Where one turn sends some rows of the set: a few examples, then the rows asked
z532: [  5   7  -8   5 -10  -6   7  -5  11   8  -3  -5   0   5 -15  -3   2   7
  -5  -6   3  15   8   5   1   2   9  -5   8   0 -10  -2 -14   8   4  -2
   1  -5  -3  -4 -10  -4  -8   8   1   2   3   4   3  10  -6  -6   1  -1
   2  -4   5]
z296: [  5  10  -9   6 -12  -9  -1   1   7   7   0   1   2   5  -9 -10  -7   0
  -5   5   9   3   5  16  -2   6   4  -3 -11  -5  -8  -7  -2   3   3  -4
  -4  -5   0   2  -4  -6  -6   7  -5  -7  -2  13   9  11  -4   3  11   1
  -1  -2   5]
z302: [  2  18   7  -1  -1  -7  -2   3  12  18  -7  -6   9  -3 -10  -9   8   5
  -3   4   3  14   6   2  -2  10  -4  -1   4   5  -6   5   3   3   7  -3
   6  -8   0   2 -10  -9   5   6   7   2   5   7  11  11  -9  -4  -2   2
   7  -5   4]
z126: [ -3   7   3   0   1  -9  -3   9   8   6   5 -10   7   2 -16  -6   7   2
  -6  10   1  10  -7  10 -10   5   3  -1   3  -1  -4  -9   8   2  12 -10
  -1  -3   0   0   0   1   2   4  -7  -9   4   7  11   8  -2   0  -2   1
   4  -4  13]
z55: [  8   9 -21  -8  15   2   2  -8   3   1   8  -5   0   0   7   2 -12   0
   6   3   6  11   3  13   4   8  -8   1   3  -4   2  -3  -3  -5   0   4
 -12   7   7  -3  -4  -6 -10  -2  -6   7   4  -5 -10  -2   2  -1   3   4
  10  -2  12]
z103: [  9  -3   1  -3  -6  -3  -6  -9  -2   3   2 -24  -2   5  11   7   4  -1
   8   1   7  16 -12   2  -6  -3  -4   8  -2   3 -10   3  11   6  -3  -6
 -12   0   5  -6   1   0   4   3  -6   1 -20  -8   0   1   0   1 -10   3
   3  -2   1]
z66: [  6   3 -13  -2  15   3   1  -5   5   6  -2  -9   7   1  13   5  -2  -1
  12   4  -1   7  -9   0   2   9 -10   4   3   2  -8   3   9  -4   2  -1
   5  15   5 -11 -10  -4   3   0  -3   1   5  -9   5  -4  -3  -5  -4   5
   9   1  12]
z477: [  3   9 -17 -10   1   0  -4  -3   6 -11  -4  -1 -10  -4 -15  11  -2  -1
 -12   1   2   6  10   4   3  13  -3 -13  -7   0  -6  -5   6   1 -12   2
  -4   5   5  -2  -7   5   7  -5   0 -11  11  -2   0   9   2 -10  -1   8
   1   2   2]
z489: [  9  12  -6  15 -13   9  -4   0 -12  -6  -4 -10   2   6  -1  -8  -7   2
  -6  -2  -1  13   6   5  -3  13  -7   2  -6   3   4   2   1  -2  -5   3
 -10   3   7  -7 -12  -1 -12 -11  -1  -5  -7  -2   5  -5  -8   7  -2  -6
   4   1  -7]
z858: [ -3  15   8  -1   3   0   3  -8  -1  -2   5  -3 -11  -4  -2  -2   0  -4
   8   6   0  13   6 -12   1   8   4  12  -4  -2   2   7  14   5   3  -6
  -1  -6   8  -8   4   2   3  12   8   3  -9 -13  -1   7   9   4   4   6
   0   0   4]
z188: [  6   7  -5  -3  -5   7   6  -7 -12   5   6 -14  -5   8  18   0  -6   2
   6   7  13   8  -4  -1  -1   4  -5   1 -12   2   0   1   9   9  -4  -1
  -5  -6   4  12   3  -1  -4   2  -5   0  -8  -6  -4   8   3   4  -3   1
   5 -15  -3]
z472: [  3   7  -4  -7  -1  12  -6   0  -4  -5   8 -19   2  -2   9  -2  -6  -4
  -1  -2  11  18  -2   1  -1   2   1  -3  -1   9  -7   0  -8   2  -8  -1
 -10  -3   1   5   0   2   0  10  -5   5   3  -7 -19   6   5  -2  -5  -6
   6 -14   2]
z883: [  5  11  -7  -3   7  -6  -6 -15  15   0 -10  -3 -16  -6 -16   8  -1  -1
 -11  -2   7  12  15   2   4  16  -5  -4  -6   3  -5  -6  12   0 -12   1
  -4  -9   7  -5   0  -3   3  -7   0  -1   8  -4  -4   0  -1  -6  -2   6
   9   9  -1]
z358: [ -1   4  -9  -9  -3  -5   4  -2   3   0  -5  -1  -6  -4 -10   7  -4  -2
  -7   5   4   8   6   5  -1  21  -8  -5 -16   4   4  -9  15   5 -12  -5
   9   2   5  -6  -7   6   5  -9  -7 -10  11  -5   4   4  -5  -4  -5   5
   1   0  -4]
z682: [  5   6  -2 -10   3  -2  -6  -4   4 -11   2  -5  -2  -6  -5   3   1  -4
   4   4   0   5   7  -5  -1   5   5   7 -11   8  -1  15  -2   4  -1   8
  -5  -4   4 -10  -6   5   5  19   3  15 -10  -9   5  11   3  -2  -4   4
  -4   4  -2]
z675: [  0   2 -20 -10   6  -1  -1  -6   1   6   1 -12   8   5   6   4 -11 -10
   3   8   8   9  -3   7   0  13  -9  11  -5  -6   2  -4  10   0  -2   3
  -4  12   5  -6  -3  -6   1   2  -2  -2   1  -5  -3   0   1   5  -1   6
  23  -1  14]
z774: [  8   6  -2  16   3   9  -5   4  -8  -7   4 -17   2 -10  -4  -4  -2   4
  -6  -3  10   8  -4   5  -6   2   0   2 -10   0   8  -1  -4   2   1  -6
 -11   2   5 -10   4  -3  -5 -11  -3  -5  -3   2   7  -8  -4   0  -7  -2
  15   9  -1]
z311: [  7   6  -1  -7   7  -7   5  -4  13   4  -2  -3 -13  -9  -6   8   0   2
  -6   0   3  12   5   6  -5  17  -3  -9  -6   2  -1  -8  10   4  -6  -8
  -4  -5   8 -10  -6   2   8 -14  -5  -6   5 -13   3   0  -8 -14  -7   6
   4  13   0]
z424: [ -6  13   7 -15   1  -2   2  -6   6  -5   8   3  -1  -4   1  -6  -7  -9
   4   5   6   2   5   3 -14   2   4   5  -8  -2   0   2   3   2   0 -11
  -6   0   9  -2  -3  11   7   4  -1   5 -12 -15   0   0   7  -1   4 -10
   4  -5   1]
z956: [  8   9  13  -1 -15   7   3  -4   9  -4  -3   1  -5  -5  -3   8  -8   7
  -4   0  -8   2   3  -1  -2  13   3   5  12  -2   6  -1  10  11   0 -14
 -12  -3   0   2 -15  -3  -2  -3  -8  -1   2   8   2   3  -7   1  -3 -10
   6  -1  -4]
z181: [  0   9  -5  15   7  12  -9  -6  -1   4  -5 -11  -5 -12   1  -6   5   9
  -5   5  14  11   5   4  -1   5  -7   3 -11   5  -2   6   0  -5  -7  -5
  -9   2  -4   9   0  -7   7  -2   5  -4   1   1  12  -9   3   5 -14  -3
  18   3   6]
z952: [ 12  12   2   3   1   5 -19  -7   2   1   0 -15   2  -7  10  -4  -8  -2
   7  -2   9  16  -2   0   3   0 -11   5  -2   9 -16   6   8  -5 -10  -4
  -5  -6  10  -3   2  -6  -1   8  -1   9  -4   2  -8   0   2  -1  -7   2
  -5  -5  -5]
z574: [  2   4   7  -7  -9  11  -3  -2  10  -3   3   3   0  -4  -3   5  -2   4
  -5   4  -7   1   5   2  -6  15  -5   5   4   4   0  -5  13  12  -9  -7
 -11  -2 -13   9 -17  -2  -3   1  -4   0   6  11  12   8   2   7 -10  -6
   0   1   1]
z466: [  0   7  -9  12  -5  14  -4  -8  -6  -2  -4  -7  -6   4  -1  -3   6  10
  -6   3  -2  21   8   0  -4   8  -8  -2   5   5  -7   6  -3  -6  -8   2
 -12   6  -4   8 -16   2   2  -3   3  -4  -3  -8   8  -4   0   7 -13  -7
   4  -1   8]
z814: [ 12   3   6   1  -8   7  -2  -5  13  -2  -6  -2  -9  -9 -12   7  -1   3
  -4  -3  -3   0   3  -4   1   9   0  11  -1  -2   9  10   4  11  -1 -11
 -16  -4   4   4  -2 -12  -5   5  -9  -6   1  11   2   5  -1  -2   6  -7
   6   5  -3]
z152: [  9   6 -10  -4   9  -1   2  -9   7   9  -4  -9   3  -3  10   3  -7  -4
   4  -3   3  17   1  12   8  15  -8   8  -1   6  -5   1  -1  -8  -5   2
  -4   9   1 -16 -10  -8  -2   5  -4  12   5  -9 -10  -7  -6   1   3  -2
   7   2   9]
z81: [  6  -5   2  -3   0  12  -6  -3  12  -2   4   0  -5  -9 -14   6   2   3
  -4  -1  -5   2   3  -2  -3   6  -5   7  -5   4   0   3   5  13  -9  -5
 -17  -1  -6  11  -6  -8  -5   7  -5  -7   8  14  10   9   6   3   0   0
  -1   4   6]
z335: [  2   8   1 -10   5   6  -1 -13  -1  -4  10   2   1 -11  -3   2 -14  -7
  -3   6   9   8  11   5  -8   1   7   8  -9  -1  -3   2   3   5  -8  -5
   2   1   9  -5  -2   8  -7  16   3  11  -4  -5   8   2  -2   5  -6  -1
 -13  -8   3]

z952 turns into z472
z489 turns into z774
z814 turns into z81
Now these:
z424 turns into z858
z302 turns into z532
z152 turns into z55
z477 turns into z358

